128 stands for zero in the data rows.
Here are some points:
[144 132 118 129 132 133 130 130 136 124 115 138 127 131 121 148 147 142 144
 132 134 124 131 135]
[122 140 117 127 137 137 127 123 122 128 138 133 127 126 140 129 121 105 130
 131 132 133 135 138]
[148 116 167 128 123 138 147 163 130  90  86 159 100 140 154 172 103 112 147
 106 102  81 139 132]
[121 131  73 153 132 135 128  78 140 140 151 133 145  87 104 118 167 152 134
 146 160 164 125 115]
[ 89 121   0 168 110  91  92   0 132 189 230  64 200   8  48  44 224 212  89
 154 211 249  76  66]
[130 131 156 119 136 124 144 139 122 126 132 119 131 154 147 129 109 108 124
 115 120 119 136 139]
[135 128  71 158 124 128 106  81 137 151 156 127 166  80 102 111 169 175 125
 157 166 159 116 103]
[156 132 102 187 126 143 118 123 146 101  92 170 125 102 121 174 154 178 142
 138 122  93 123 100]
[154 129 131 142 121 134 125 148 138 103  98 165 105 129 123 188 131 144 145
 124 111  91 128 121]
[171 115 200 130 111 143 119 201 119  66  42 175  70 155 147 218  90 126 152
  92  77  33 143 135]
[ 84 119 187  84 139 113 130 155 105 155 131 100 115 163 147  86  79  75 119
 113 120 137 121 154]
[129 111 255  88 125 132 132 214 104  87  64 153  81 198 162 165  64  71 140
  87  75  60 146 155]
[137 138  91 146 140 138 131 104 130 130 141 142 136 105 121 145 147 157 137
 150 134 139 120 128]
[183 103 210 123 114 143 112 220 125  43  21 188  63 162 143 249  81 100 157
 101  65  21 133 112]
[124 108 235  83 127 124 146 197 114  85  78 139  86 181 145 154  85  77 139
 103  81  66 144 152]
[144 125 119 156 128 135 128 120 139 128 117 147 126 134 121 145 143 147 132
 138 137 118 129 128]
[141 128 161 123 131 132 135 165 131 115  96 144 118 143 139 153 119 127 143
 119 117 105 147 138]
[129 133 131 141 132 133 123 140 140 122 122 135 139 139 123 128 141 147 139
 131 127 125 114 116]
[158 115 112 168 114 143 129 139 150  96  86 174 101 119 132 189 135 157 141
 124 113  82 129 111]
[153 111 230 113 112 128 130 209 128  79  45 168  67 171 159 183  88  98 128
  96  83  51 145 120]
[113 126  96 107 141 121 134 101 115 162 172 105 160 111 124  72 137 126 126
 130 149 181 130 130]
[119  96 254 100 114 142 127 218 115  93  72 143  68 199 168 164  62  67 119
  81  79  58 132 136]
[165 130 102 172 123 156 119 113 151 105  87 155 113 106 133 181 153 161 134
 124 127  88 137 120]
[ 95 122  91 120 128 122 124  83 134 178 197 105 164 104 120  68 133 125 104
 135 162 200 111 121]
[128 125 168 110 148 118 134 148 123 128 125 117 124 154 138 109 110 111 120
 119 122 121 138 138]
[145 140 115 131 135 131 137 124 137 128 131 126 120 126 126 122 133 141 137
 133 125 127 138 120]
[130 131  92 168 125 137 123 108 152 134 146 134 147 112 120 117 156 161 126
 126 143 141 117 114]
[136 149  40 160 127 113 122  57 141 156 173 109 165  65  89  84 190 189 118
 158 175 178 122 103]
[116 137 163  99 138 126 132 136 114 132 146 119 123 149 151  99  96  88 125
 124 115 136 142 150]
[130 146  64 140 126 112 121  79 144 150 164 114 153  90 110 116 158 172 123
 142 160 163 118 116]
[ 94 129  49 143 119 106 117  61 128 176 205  97 174  75 101  76 156 162 109
 161 166 189 112 115]
[119 120 218 106 129 142 131 191 109  89  73 151  82 189 178 164  73  71 125
  95  71  72 142 144]
[108 130 112 127 134 133 143 113 124 144 155 107 143 133 132 100 119 115 116
 118 136 145 121 125]
[ 95 141  19 156 128 109 115  33 130 186 209  88 184  51  78  67 194 173 111
 164 182 218  95  90]
[123 136  62 143 135 121 124  74 126 149 163 110 157  89 100 100 170 173 135
 150 157 153 131 117]
[ 68 130  22 111 120  90 101  29  97 200 255  56 183  48  82  24 159 131  91
 134 185 255  95 105]
[101 131  27 158 116 118 110  42 132 160 193 111 175  68  95  82 193 175 106
 155 187 194  96 102]
[104 150  59 132 128 106 118  64 121 179 193  91 176  86  90  79 173 151 107
 149 172 199 108 113]
[118 117 231 111 133 133 129 193 126  90  76 148  81 177 170 174  85 103 135
 110  81  67 130 139]
[110 118 161 107 139 138 133 134 126 132 140 115 117 152 149 107  91  91 131
 113 115 124 129 145]
[154 130  67 194 107 135 117  88 152 120 119 146 136  78 107 162 174 181 128
 140 148 126 113 106]
[153 140  18 209 113 119 101  57 150 127 124 134 154  55  81 135 237 232 120
 156 178 143 103  80]
[120 147  64 153 135 127 120  70 145 155 157 124 162  87 109 106 160 170 121
 145 158 164 109 109]
[149 125 144 121 141 131 145 152 116 122  97 137 119 150 127 157 131 128 131
 134 114 101 152 140]
[116 127  81 140 130 120 141  90 138 150 173 114 140  93 107 109 143 156 130
 138 150 160 122 136]
[129 134 113 138 125 136 127 130 134 121 118 156 120 126 139 152 135 137 126
 134 125 134 121 125]
[ 97 123  73 134 134 109 111  85 131 166 191  92 167 103 112  78 156 134 107
 148 157 193 113 113]
[177 113 141 162 114 153 134 162 146  75  64 188  79 125 127 227 126 148 147
 117  96  51 143 119]
[158 107 227 123 122 137 120 213 120  68  45 173  73 174 146 214  91 104 141
  97  75  38 129 129]
[103 120 169 102 129 123 126 147 126 132 143 115 115 158 137 101  92  85 129
 111 119 129 142 150]
[122 136  39 162 136 120 128  49 137 152 165 106 174  59  85  97 189 186 120
 164 177 184 114 103]
[121 133 115 128 144 118 129 121 125 129 137 131 137 135 120 119 129 135 128
 142 132 134 126 124]
[146 125 119 151 132 147 129 124 153 108 107 152 128 119 125 152 137 135 133
 124 128 109 131 119]
[163 117 215 117 118 135 123 201 121  61  44 156  76 166 151 193  75 104 143
  97  76  50 154 133]
[152 122 166 132 122 135 125 167 127  99  80 151 113 147 132 160 131 131 146
 124 108  92 140 128]
[163 121 168 139 126 148 118 169 135  83  63 164  95 151 132 207 106 130 139
 121  99  62 136 119]
[137 122 145 132 124 137 126 130 143 130 115 131 126 151 139 148 128 124 136
 119 120 119 136 128]
[ 77 138 115  91 140 111 140  86 117 175 188  67 158 126 128  58  96  91 111
 131 135 175 126 145]
[ 89 120  46 139 126 108 112  50 132 179 208  87 185  70  86  57 167 154 100
 145 189 229  95  91]
[169 129 148 144 118 147 128 157 148 101  72 172  98 133 140 193 134 144 136
 121 105  72 132 120]
[140 127 198 116 137 136 128 193 122 104  75 138 108 170 151 147  99 108 137
 114 100  75 153 141]
[114 148  70 134 123 126 136  86 128 163 179 111 156  94 115  88 159 147 116
 151 156 173 110 121]
[137 144  99 152 129 126 124 126 142 119 121 130 145 119 111 145 147 166 137
 140 152 122 123 100]
[126 136 147 123 126 136 132 136 128 138 135 119 131 129 130 118 119 117 130
 125 135 128 131 144]
[163 131 140 147 128 146 122 148 142  96  92 158 112 133 128 166 131 141 133
 127 118  99 140 126]
[156 118 178 148 121 141 123 187 138  87  70 158  91 153 125 169 120 132 141
 116 101  68 140 119]
[103 130 164 101 140 127 135 150 128 142 149 109 119 163 146 100  94  94 120
 116 118 136 123 147]
[105 133  56 134 127 105 117  64 129 169 194  91 161  88 101  63 152 159 113
 141 160 203 120 122]
[132 109 214 122 119 142 128 196 130  83  70 148  85 177 164 182  83  93 136
 100  84  66 134 131]
[161 111 192 126 113 138 125 196 125  76  66 171  82 165 147 209  99 107 146
 101  83  50 136 132]
[144 128 162 124 111 137 124 162 141 100  97 148 113 151 138 164 118 131 141
 118 107  94 130 135]
[146 140 188 117 126 137 117 183 127  87  79 159  86 164 157 170 107 110 135
 107  94  86 131 133]
[ 98 127  53 139 131 123 107  64 127 170 199  90 174  83 108  76 172 156 110
 149 184 195 113 113]
[128 131  75 146 123 121 138  92 126 151 167 119 153  98 103 106 159 155 135
 138 153 164 123 124]
[155 125 154 138 120 138 133 173 128  97  75 171 100 140 129 186 126 139 154
 126 107  79 129 116]
[143 109 242 102 122 126 132 215 100  86  66 138  74 186 159 159  75  75 147
  87  74  57 138 154]
[112 138 121 104 142 136 145 113 115 147 158 112 135 128 133  83 117 108 130
 133 134 145 139 142]
[158 118 148 155 115 140 132 160 135  95  81 160 100 140 130 182 112 126 137
 122 110  85 130 114]
[126  98 255 106 113 137 126 224 117  74  51 150  76 205 168 184  66  66 131
  86  74  46 128 130]
[137 138 101 133 137 122 131 105 128 142 149 123 135 115 116 102 141 149 122
 137 136 144 135 138]
[119 128  86 159 133 128 119  98 146 153 146 123 159 103 113 108 161 158 113
 139 150 161 120 104]
[107 132 104 108 140 125 128 107 113 157 163 111 165 125 121  87 142 128 123
 134 149 172 120 137]
[139 133 141 137 129 138 136 136 142 103  97 149 118 141 151 151 123 129 134
 131 115 103 136 130]
[130 112 220  91 115 138 122 187 122  82  68 149  92 189 171 159  63  72 132
 102  88  64 131 149]
[114 132  83 143 130 120 125  77 138 164 173 117 154  93 129 103 152 144 110
 139 143 173 117 130]
[ 90 135  18 132 127  89 113  32 115 194 234  84 184  49  82  44 186 165  90
 157 181 254 101  99]
[133 139  35 162 115 118 114  61 142 161 173 104 166  65  90  97 191 187 117
 150 170 193 122  97]
[119 126 153 120 121 140 123 150 131 128 122 138 129 152 158 127 113 103 117
 119 124 113 124 130]
[123 129  35 158 128 119 124  49 145 156 181  90 165  66  87  75 191 182 109
 151 175 189 106 110]
[110 134 124 128 123 127 131 122 134 158 160 117 139 129 134 111 120 112 116
 134 143 149 125 128]
12 more points follow, each with its number after it:
[123 133  80 146 135 121 115  88 123 164 183 102 160 105 111  89 156 146 122
 149 162 194 124 115] 0
[168 124 156 158 131 133 130 153 132  84  83 168 113 135 141 180 120 136 137
 127 109  86 120 125] 1
[160 128 140 139 127 122 121 164 131 102  83 139 115 142 127 162 131 151 143
 128 128  98 142 127] 2
[156  97 255 107 107 130 120 245 114  63  26 165  49 200 162 213  57  77 146
  88  62  27 134 129] 3
[105 127  85 126 129 118 118  86 129 179 192 103 160  99 115  81 147 124 111
 138 166 185 128 120] 4
[174  81 255  96  99 125 109 255 104  34   3 174  38 199 144 245  55  65 155
  54  30   1 141 131] 5
[116 129 143 135 133 134 141 124 147 133 129 120 118 139 156 122 102 107 130
 114 116 126 127 138] 6
[156 117 195 125 113 138 133 187 119  91  72 142  93 165 141 166  98 105 142
 105  87  85 155 135] 7
[146 134 106 128 126 125 135 120 128 127 126 136 139 127 124 133 150 149 144
 146 131 125 141 131] 8
[134 132 123 128 136 128 131 130 121 132 129 121 130 137 124 124 131 136 139
 140 127 125 133 128] 9
[149 127 109 155 131 125 122 127 130 116  99 145 129 108 105 157 152 164 147
 126 131 104 138 117] 10
[158 124 193 113 129 144 142 189 116  81  72 141  85 173 149 171  95 109 143
 111  93  67 142 142] 11
Which three of these numbered points are nearest to each point below by angle, seen from the average point of the first points? Their numbers follow each, nearest first.
[175 107 188 131 118 140 112 212 122  47  40 199  67 160 141 239  93 108 142
 100  73  29 138 122] > 5 3 1
[135 138 154 123 134 134 144 151 121 113 115 129 116 143 141 149 126 119 144
 130 117 116 131 142] > 11 7 3
[137 134 133 129 127 131 118 130 132 118 121 138 128 133 138 131 132 128 124
 131 122 129 138 136] > 7 11 3
[ 98 115 123 120 125 123 122 118 137 161 162 108 147 125 139  92 116 107 105
 114 141 162 122 137] > 4 0 6
[169 102 213 124 111 143 124 207 117  63  33 183  76 166 142 224  83  98 150
  99  66  34 134 125] > 5 3 7
[168 133  81 171 134 128 121 112 135  97  90 149 124 100 107 163 168 175 152
 138 158 109 136 105] > 10 8 2
[158 121 177 140 122 130 140 177 129  76  81 159  93 152 136 182 112 129 145
 103  94  68 137 122] > 5 11 3
[ 89 132 108 101 134 123 139  94 113 163 174 105 136 129 137  81 106  91 118
 125 137 172 123 141] > 4 0 6
[151 117 131 151 118 142 134 146 139 117  99 163 117 120 132 174 130 134 135
 129 119  88 119 116] > 1 2 5
[166 118 145 155 116 134 127 161 150  85  64 180 106 126 122 217 121 142 143
 111 108  66 125 119] > 1 2 5
[149 136 127 113 134 124 139 143 125 118 113 137 121 123 131 139 132 137 150
 127 129 112 133 138] > 2 11 7
[152 129 132 158 131 137 120 137 142  98  87 162 107 135 131 175 119 120 135
 125 130  90 138 123] > 1 2 5
[154 125 141 138 136 152 125 149 139  81  66 175 105 128 141 210 121 139 146
 114 119  76 139 113] > 1 2 5
[113 121 144 111 131 137 132 134 128 134 135 114 129 148 153 106  99  97 121
 122 121 144 133 157] > 6 7 11
[131 134 162 116 142 137 130 164 107 118 101 129 106 158 148 135 100  99 138
 131 107  86 146 150] > 11 7 3
[157 130 138 140 124 123 126 148 123 106 111 133 121 132 123 150 131 134 142
 126 127 105 133 130] > 2 1 11
[166 120 179 121 114 133 122 182 126  97  74 158  91 140 135 183 113 127 144
 112 107  74 142 127] > 5 3 7
[ 95 132  96 111 129 118 132  86 119 170 181  89 158 118 122  73 114  96 113
 130 140 181 123 141] > 4 0 6
[ 98 127 154 106 136 126 138 126 133 137 138 102 126 139 148  92  93  96 124
 122 117 126 130 146] > 6 9 11
[170 118  95 169 132 145 112 125 151  94  82 170 124 100  98 184 177 190 137
 135 128  78 127 107] > 10 2 1
[113 139  54 158 124 121 120  62 131 157 179 115 169  76  91  94 188 188 118
 153 165 191 117 105] > 0 4 8
[135 110 255  99 112 131 125 224 123  77  53 154  66 207 164 183  59  63 144
  84  69  44 121 133] > 3 5 7
[123 120 208  96 127 123 144 180 114 115  99 128 102 177 154 150  89  88 127
 110  89  95 150 162] > 7 11 3
[140 137 146 129 132 146 147 152 129 103  97 151 111 147 139 164 118 137 136
 130 117  99 141 136] > 11 1 7
[142 138 108 119 135 137 124 119 130 130 122 130 126 127 129 129 153 136 135
 138 134 120 137 130] > 8 9 10
[154 119 175 131 131 125 129 173 138  91  83 164 106 157 129 192 104 124 140
 112 105  80 133 129] > 5 3 11
[135 115 203 108 119 137 137 187 117  92  90 140 101 170 152 149  93  93 124
 106  96  97 141 148] > 7 11 3
[120 111 255 103 106 140 124 234 116  72  46 142  70 202 166 173  57  62 117
  83  65  39 133 149] > 3 7 11
[161 123 140 149 134 131 138 157 135  98  79 172 111 125 125 190 120 137 149
 128  96  73 139 119] > 1 2 5
[139 144 115 124 129 140 131 123 126 130 124 130 132 122 122 127 140 138 133
 136 133 126 139 127] > 8 9 10
[129 131 132 126 126 130 136 135 128 135 139 121 126 133 124 119 135 127 137
 134 128 134 131 128] > 9 4 0
[132 133 143 129 124 127 124 146 140 121 108 137 125 147 135 136 120 120 131
 124 123 120 139 115] > 7 3 11
[148 131  98 129 126 133 150 114 129 129 128 133 121 118 121 141 148 153 143
 135 132 122 129 128] > 8 10 9
[140 132 140 146 118 143 132 145 141 113  95 150 111 133 131 159 138 129 132
 125 113  95 132 132] > 1 2 11
[141 128 109 149 132 138 129 126 138 118 100 147 123 112 116 166 152 163 137
 131 123 107 133 113] > 10 2 1
[ 95 127 125  88 130 113 142 109 118 172 192  99 148 130 136  79 110 105 111
 132 135 167 122 148] > 4 0 6
[156 113 117 137 123 136 133 124 140 107 110 156 126 120 143 157 127 130 147
 131 124 102 138 135] > 1 2 10
[ 89 118 149  91 126 120 133 140 124 155 148 105 125 158 151  93  83  84 112
 108 116 146 117 148] > 6 4 3
[166 112 184 140 117 152 127 180 141  79  63 167  87 158 147 203  95 109 138
 100  82  53 140 134] > 5 3 7
[125 110 156 133 126 129 137 151 130 116 121 136 118 151 149 142 107 113 138
 112 113 107 138 138] > 7 3 11
[ 76 120  69 122 129 115 129  79 122 191 201  87 169  96 120  63 129 116 107
 123 168 207 113 123] > 4 0 9
[ 79 128  68 109 126 118 125  61 121 181 206  92 174  95 123  58 136 117  98
 140 156 207 120 128] > 4 0 9
[ 99 123 102 104 121 119 137  95 111 165 183  96 151 114 115  91 130 111 116
 140 145 174 133 142] > 4 0 9
[175 126 152 156 126 138 126 158 139  73  56 177  96 125 133 227 132 162 155
 115  89  62 135 107] > 1 2 5
[ 52 130  48  79 130  81 107  46  99 220 255  54 180  81  99  22 116  77  81
 130 151 255 106 127] > 4 0 9
[171 121 195 118 119 120 129 207 125  81  55 159  78 166 130 208  96 114 145
 104  82  47 142 131] > 5 3 11
[127 144  79 151 139 121 122  87 143 153 160 112 149 105 108  98 172 156 129
 147 144 161 124 121] > 0 4 8
[155 127 171 127 136 149 130 164 137  98  71 145  96 153 145 164 102 115 149
 126  95  71 150 135] > 11 7 3
[133 105 255 107 109 138 117 224 121  57  45 161  65 195 157 191  64  78 138
  88  60  27 128 136] > 3 5 7
[151 112 245 112 122 136 123 213 121  75  58 164  85 179 146 192  84  89 138
 108  87  50 124 118] > 3 5 11
[171 122 213 115 116 128 132 208 121  74  51 153  81 174 130 184 102 107 144
 104  82  59 149 146] > 7 11 3
[174 147  91 168 132 137 125 107 143 101  87 158 126  95 104 168 161 191 137
 145 124 103 133 102] > 10 8 2
[126 137 133 124 135 138 145 118 121 132 134 132 133 119 134 134 129 138 146
 141 122 119 141 143] > 9 8 6
[136 129 127 106 138 116 143 123 123 130 148 125 122 137 121 114 120 111 131
 129 116 138 144 153] > 9 6 4
[146  99 255 102 109 146 127 213 110  65  36 159  61 185 168 201  63  75 131
  92  61  35 144 143] > 3 5 7
[144 127 150 145 126 135 137 136 141 105  95 150 107 137 133 170 131 130 142
 125 112  94 144 135] > 1 11 2
[168 134 148 135 121 129 137 154 127 103  86 151 117 135 118 163 135 151 155
 130 116  89 150 140] > 2 1 11
[104 126 163 113 136 127 141 131 120 122 122 112 122 144 159 115 104  95 130
 116 111 120 127 150] > 6 11 7
[123 111 198 112 128 141 145 169 121 110 105 116 108 170 164 127  86  81 132
 108  94  93 155 148] > 7 11 3
[150 131 144 125 132 133 125 165 128 103  77 157 103 140 128 171 130 147 146
 132 112  76 145 117] > 2 1 11
[160 119 190 124 123 141 120 204 132  88  60 154  89 164 125 185 113 122 144
 112  79  65 143 125] > 5 7 3
[141 133 126 143 131 134 126 139 141 123 127 129 126 132 121 139 132 138 139
 138 135 121 132 119] > 2 10 1
[133 129 174 120 129 130 134 165 116 105  89 131 104 170 153 149  96 102 140
 117 106  85 141 135] > 11 7 3
[115 129 147 113 134 134 135 137 120 138 139 118 116 132 154 102  99 106 122
 131 112 129 135 147] > 6 11 9
[133 107 236 109 118 119 127 212 113  80  66 165  88 192 160 176  78  89 144
 102  81  56 133 140] > 3 7 5
[133 137 105 142 136 129 137 118 131 130 134 134 130 121 134 134 137 138 127
 145 134 123 138 128] > 8 0 9
[134 123  36 180 126 110 113  64 144 132 175 120 155  71  86 104 206 203 113
 154 173 181 111  92] > 0 4 8
[144 134 106 131 134 126 136 113 133 125 134 132 142 119 124 138 147 154 122
 127 126 123 131 128] > 8 10 0
[143 140 101 140 139 124 122 117 138 118 127 126 140 119 119 129 138 142 142
 145 149 134 128 126] > 8 0 10
[154 130 137 141 130 138 136 144 138 108  88 156 102 131 146 164 123 132 134
 119 109  88 142 138] > 1 11 2
[161 108 202 120 113 153 138 202 122  67  55 181  77 157 159 219  86  94 150
 103  73  49 140 136] > 5 3 11
[146 115 230 107 118 140 113 219 117  79  59 158  82 175 157 198  76  85 137
  90  85  47 121 118] > 3 5 11
[164 123 164 126 126 136 132 171 123  99  89 142  99 150 135 160 113 121 142
 124 118  83 134 130] > 11 7 3
[124 132 129 136 136 128 124 143 138 136 114 135 133 134 126 138 148 129 130
 131 130 117 120 132] > 2 1 3
[ 90 134  98 108 127 124 141  89 112 155 186  87 151 116 132  70 110 108 111
 124 139 177 128 143] > 4 0 6
[154 127 165 136 126 136 142 157 132  97  78 155  96 151 140 166 122 120 145
 120 107  78 134 126] > 11 7 3
[150 107 221 104 121 131 131 199 113  84  65 153  75 184 153 176  72  90 138
  99  75  56 133 143] > 3 11 5
[138 124 184 117 129 122 128 179 123 100  77 147 100 158 153 172  95 103 136
 112  94  78 142 134] > 3 11 7
[141 118 227 109 124 127 121 207 128  84  59 143  70 178 156 189  81  85 141
 104  79  48 139 143] > 3 11 5
[128 133 141 122 132 134 131 145 128 114 111 137 126 135 147 139 118 133 141
 132 121 111 138 136] > 11 7 3
[165 137 133 134 134 136 131 143 136  93  82 147 119 121 109 168 141 163 162
 138 121  98 129 117] > 2 10 1
[167 131 129 139 122 123 138 136 130 112  97 142 121 140 118 157 127 131 142
 118 125 100 141 134] > 2 1 11
[ 91 133  77 102 127 104 125  82 114 185 212  80 171 101 114  52 128  99 107
 129 154 204 117 140] > 4 0 9
[141  86 255  88 104 127 109 255  92  35   3 168  37 216 140 230  49  47 133
  72  43   7 134 130] > 5 3 7
[141 138 129 131 125 141 135 139 132 121 105 139 121 146 133 139 125 119 144
 125 123 101 125 130] > 11 7 3
[ 75 126 108  81 122 100 128  90 109 190 206  81 143 131 139  62  83  78 108
 118 127 190 122 136] > 4 0 6
[154 115 200 114 116 144 132 197 109  91  67 143  81 174 148 173  83  93 121
  99  91  70 146 138] > 7 3 11
[175 135 106 164 127 140 122 134 129  92  76 172 118 109 102 186 162 186 149
 130 148  80 135 104] > 10 2 1
[158 122 133 132 137 133 141 150 119 114 101 150 116 130 119 166 136 140 137
 139 116 101 145 121] > 2 1 11
[153 133  97 156 130 130 118 118 139 109 100 147 134 107 114 154 173 173 140
 139 137 108 124 116] > 10 8 2
[160 128  89 184 113 139 103 119 154  96  77 173 114 102  98 200 164 188 139
 126 122  83 116 100] > 10 1 2
[134 144 103 144 142 124 135 107 128 141 133 114 127 118 120 113 150 148 144
 149 135 151 132 130] > 0 4 8
[128 149  87 154 134 131 125  94 144 139 140 115 157 100 118 112 158 170 133
 159 143 146 125 124] > 0 4 8
[126 120  79 151 133 139 122  99 146 152 152 112 151 102 114 111 165 163 125
 146 146 166 123 104] > 0 4 8
[152 127 154 115 125 136 140 151 122 105  96 148 100 149 130 150  98 109 148
 129 112  91 150 134] > 11 7 3
[172 124 149 152 126 136 134 175 137  69  48 185  83 139 130 220 123 149 156
 129  92  54 133 111] > 1 2 5
[148 120 160 130 127 135 132 162 135 103  92 159 106 155 142 177 124 126 150
 107 110  80 118 116] > 5 3 11
[161  99 245 107 113 132 116 229 119  55  32 183  66 176 149 231  68  89 150
  91  60  23 134 127] > 5 3 7
[111 123 128 125 137 134 143 121 130 147 129 118 124 130 142 119 115 104 125
 125 126 142 124 137] > 6 4 9
[131 134  34 158 136 113 119  56 136 145 156 100 166  66  78 103 204 200 131
 153 170 175 114 105] > 0 4 8
[134 128 145 134 137 136 121 152 136 113 103 134 122 135 130 145 130 142 129
 127 128 104 126 115] > 2 1 11
[155 133  96 139 122 135 142 121 127 128 115 142 139 110 124 138 154 159 143
 145 129 117 145 122] > 8 10 2
[150 108 254 102 104 138 132 225 121  67  41 162  57 199 156 202  79  80 129
  90  79  36 139 131] > 3 5 7
[163 127 164 136 123 146 129 176 137  83  68 176 102 133 137 208 132 125 134
 111 104  65 130 118] > 1 5 2
[125 132 144 105 133 136 129 135 125 138 140 112 124 152 144 112  95 103 122
 121 115 125 133 153] > 6 11 7
[140 136 151 130 126 138 129 157 130 107  80 136 118 146 139 149 123 113 142
 123 108  87 127 130] > 11 7 3
[151 135  91 176 132 146 114 115 148 116 114 156 134  91 118 154 144 164 137
 143 132 115 121 112] > 10 8 1
[146 113 170 133 120 157 135 177 145  84  65 171  97 150 142 198  93 116 138
 113 101  78 132 124] > 5 3 11
[131 140  50 157 123 116 116  73 143 148 162 133 154  80 104 111 176 178 118
 154 160 170 116 110] > 0 4 8
[151 118 186 123 120 139 138 179 127  89  74 164  89 154 138 193  94 118 145
 105  98  65 137 134] > 5 3 11
[137 121 209 116 125 141 130 189 130  97  71 151 101 166 156 160 102 103 135
 116  90  76 121 125] > 3 11 7
[152 128 137 151 123 147 128 153 134  95  86 159 109 144 126 189 122 132 134
 116 116  99 130 118] > 1 2 5
[146 118 139 136 132 142 127 151 140 125 111 142 120 147 128 149 126 132 137
 119 134 110 136 123] > 2 11 7
[140 137 144 127 140 133 136 141 127 112 109 136 119 132 130 133 114 132 145
 135 122 108 141 124] > 11 7 3
[142 117 255  99 110 135 122 235 113  74  55 156  78 197 160 200  57  73 130
  85  60  47 135 143] > 3 7 5
[129 118 184 116 126 147 137 166 119 110  90 148  89 171 151 149  92 106 138
 112 113  97 137 152] > 11 3 7
[114 130 127 102 126 118 137 117 113 156 169  99 140 130 122  81 111 103 112
 131 134 160 137 140] > 4 0 9
[143 118 240 108 108 124 118 223 130  68  46 164  69 191 153 208  75  94 123
 100  81  46 138 145] > 3 5 7
[164 118 180 142 117 149 117 183 138  74  59 173  78 160 158 213 110 114 144
 108  85  61 139 125] > 5 3 1
[ 98 126 149  99 135 130 126 122 131 160 152 100 125 149 153  85  97  80 107
 120 120 142 128 158] > 6 4 9
[155 120 156 130 125 129 128 160 133 105  85 142 113 150 134 159 129 132 132
 130 120  91 134 129] > 2 11 7
[163 119 188 140 120 132 129 180 135  90  57 167  92 159 144 205 113 125 142
 112  95  63 135 119] > 5 3 1
[133 128 159 124 138 130 129 169 128  98  97 135 106 150 133 145 124 129 139
 122 103  99 131 134] > 11 7 3
[131 123 167 126 130 141 125 170 136 112  98 156  94 167 158 167  84  91 133
 120 103  88 128 127] > 3 11 5
[141 126 138 133 126 133 142 130 128 123 124 137 137 133 129 132 127 131 133
 128 125 124 133 131] > 7 11 1
[105 119 172  83 127 119 120 139 116 146 152  91 123 159 150  98  85  70 110
 119 118 141 124 147] > 6 3 7
[157 122 138 144 121 138 125 156 146  91  78 170  92 129 134 188 133 136 148
 128 108  80 125 123] > 1 2 5
[137 137  36 162 120 116 121  70 143 141 151 118 159  62  86 106 208 213 127
 155 157 159 119 100] > 0 4 8
[147 131 106 146 129 136 123 111 150 125 127 133 132 120 115 126 163 152 136
 135 143 123 137 135] > 8 10 0
[137 145  57 147 128 119 126  87 122 138 148 124 158  83  88 112 187 185 136
 144 160 163 127 105] > 0 4 8
[145 132 180 119 136 119 131 158 127 118 102 143 123 152 142 145 103 103 140
 108 113  94 142 139] > 7 11 3
[ 81 131  50  96 128 105 127  54 120 190 246  68 171  79 115  41 129 115  99
 135 165 236  97 121] > 4 0 9
[150 130 103 151 132 129 127 124 139 115 110 162 132 112 124 154 160 169 137
 134 131 112 126 112] > 10 8 1
[ 80 130  77 103 130 105 121  63 116 193 221  63 166 102 117  39 122 107 103
 136 150 215 105 140] > 4 0 9
[143 130 105 153 123 150 124 121 148 106  98 159 125 112 110 169 155 163 134
 133 148 119 116 115] > 10 1 2
[147 136 101 154 138 115 132 127 137 110 114 136 125 109 103 142 152 171 143
 137 132 118 132 110] > 10 8 2
[161  95 255 103 119 130 111 247 117  50  17 176  42 199 141 225  78  74 131
  73  53  21 133 125] > 5 3 7
[ 99 110 170  90 125 124 131 138 110 137 147  95 121 156 153  78  86  76 114
 103 110 136 144 163] > 6 7 11
[128 128 173 116 130 136 123 155 113 118 103 128 111 154 141 130 114 112 132
 110 108 106 135 140] > 7 11 3
[162 128 161 141 128 132 133 167 121  96  75 149 114 140 126 170 122 133 147
 114 107  88 145 124] > 2 1 7
[145 134 102 140 132 136 122 112 136 129 128 122 136 123 112 134 133 154 140
 142 136 135 123 126] > 8 0 10
[135 130 140 124 124 117 129 145 133 117 134 129 113 142 114 131 128 129 128
 139 124 124 140 130] > 7 11 3
[157 130 131 151 127 139 130 143 137 102  95 150 126 127 130 150 127 137 139
 130 125  92 132 122] > 1 2 11
[144 133  86 147 138 132 126 111 131 133 125 146 134  99 110 128 168 168 136
 146 143 129 125 120] > 8 10 0
[127 108 195 121 127 133 132 178 124 106 104 134  97 154 157 151  95 104 136
 111 112 100 125 136] > 3 11 7
[149 116 233 120 117 146 127 201 127  77  54 162  84 174 158 206  75  94 146
 101  69  50 135 142] > 3 5 7
[126 145  90 156 134 131 130 112 131 127 140 128 129 106 112 120 154 151 136
 152 151 143 127 112] > 0 4 8
[ 75 126 105  64 132 109 134  74  98 192 226  55 154 105 118  42 107  91 102
 134 141 204 114 143] > 4 0 9
[134 135  85 146 130 112 127 106 131 141 122 137 148 111 110 132 177 167 141
 156 148 137 123 112] > 8 0 10
[ 72 105 189  85 127 117 126 144 106 142 143 102 116 178 180  93  57  42  96
  90  93 124 125 155] > 6 3 7
[126 133  77 140 140 136 124  95 136 151 148 120 155  96 119 112 157 161 130
 150 160 165 116 120] > 0 4 8
[147 129 166 124 131 134 132 171 127 101  91 144 101 136 132 155 125 125 154
 116 115  81 129 137] > 11 3 5
[139 111 183 117 120 134 139 166 130 111  89 143  94 170 151 144  94 101 137
 115  96 100 146 142] > 7 11 3
[ 99 125 174  95 133 120 132 141 118 144 149 114 118 149 154 110  85  81 118
 123 100 132 113 139] > 6 3 11
